Each named move below is a turn or a mirror, shown by a few rows before and after it. Which moves, in which order, take the first row of each later pair to the second? The first pair is answered.
move k_400:
[ 22  41  57   4 -18 -11  26 -32 -23  -9   7 -11  -6  20   5] |-> [ 18  38  61   1 -11 -14  27 -32 -26 -21   7  -7  -9   6  -3]
[-24   4 -14  15  -7  12 -46   8  19 -24  -3   6 -10 -29 -14] |-> [-13   6 -19  18 -16  20 -46  16  30   2 -11 -11 -10   1  11]
[  6  31   2   5   2  -7   2  -9   3 -13   4   3 -31  -5   1] |-> [ 13  32   1   4  -7  -9   0  -5   8  -4   5  -2 -29   7   8]
[ 12  15  19   9 -17   2  20 -31   3  -1  16   3 -19  34   0] |-> [  5  17  22   4  -8   4  25 -40  -3 -14  21  14 -22  10 -18]
move k_155:
[-30  -2   0 -17   2 -11  -5  21   7 -11 -39  -4  24 -36  -5] |-> [-20 -12 -22 -16  -5  -8  -8  35  11   3 -37 -15  30 -20   7]
[-15  -3  -1   4  -1   9 -23  -3  16 -23  17  20  -4 -15 -15] |-> [ -9 -14 -17  11  -4  11 -27  14  15 -10  21  14   4  -1  -6]
[-11  27  23 -11  -2   7 -29 -11  15  -4 -16  -3 -12  -3   5] |-> [-15  21   9 -11   2   6 -39   0  21   4 -11   2  -8  -6   6]
move k_912:
[ 13 -12 -15  10  16  -6  12  18  -3  -2   0   0 -27   2 -11] |-> [  3   2   8  -1  19   1   1  10   0  -5 -18  -2 -36  -9 -18]
[-13   2  12  -8  19 -11  24  -1 -25  -8 -10   5   3 -33 -20] |-> [ 18  33  33  -4 -13  -2   5 -32  -2  -3  -4  -1 -21   9   7]
[  1  15  28 -30   3  -4  14 -14  -7 -31   9  25  -6 -28 -28] |-> [ 28  16  12 -17 -20  -4  18 -28   5 -18  37  22 -20  23  -5]
move k_534:
[-23 -17 -20  -5  -2   1  14  28 -14  20 -14 -18  23 -15   3] |-> [-11  -2  -3  -1 -10 -14  44 -11 -26  -4   9   3   6 -24 -23]
[-26  33  22  -7   7   9 -23 -24 -22  -5 -32  17   1 -31 -12] |-> [-11  -7 -12   0  13   6  -1  20 -29  38 -41 -15  32   8  21]
[  7 -13 -21   2  -7  -2  -4  18  14  19  -6  -5  15  15  10] |-> [ 14   2  -4   1 -10 -11  20 -19   5  -5  20   9  -9   6 -14]
Pairs:
(2 to 4 moves a pair)
[-28 -38 -33  -3  25   7 -16  48  -4  15 -12 -12  24 -13   6] |-> [-12  25  18  -6  -7  26 -53 -16  33  -8  -8   3 -34  12  22] : k_534, k_912, k_912, k_534
[ 13  -6 -14  13 -37  17 -12  -5  30  -8  36  12 -25  33  10] |-> [ 22  -8  -3   9 -28  12  13  17  21  24   5 -23   0  54  27] : k_912, k_912, k_400, k_534
[ -8 -34 -39  10   9  -2   6  16  -9  -3  25   5   8 -28 -10] |-> [-13  13   8   0 -10  19 -45 -13  17 -14   1   6 -24 -22   6] : k_534, k_534, k_912
[  4  11  31 -25  30  20 -27 -22  18 -20  26  25 -14  -7  -8] |-> [ 32  -8  24 -19  33   7  10   8   9  27   9 -16  18  38  26] : k_534, k_534, k_912, k_400
[-29 -55 -69   0  24   3   0  20  -7  -3  49  47  17 -45 -19] |-> [ 48  35  42 -14 -17 -10  48 -56   0  35  11 -12 -12  54  24] : k_912, k_400, k_534, k_155
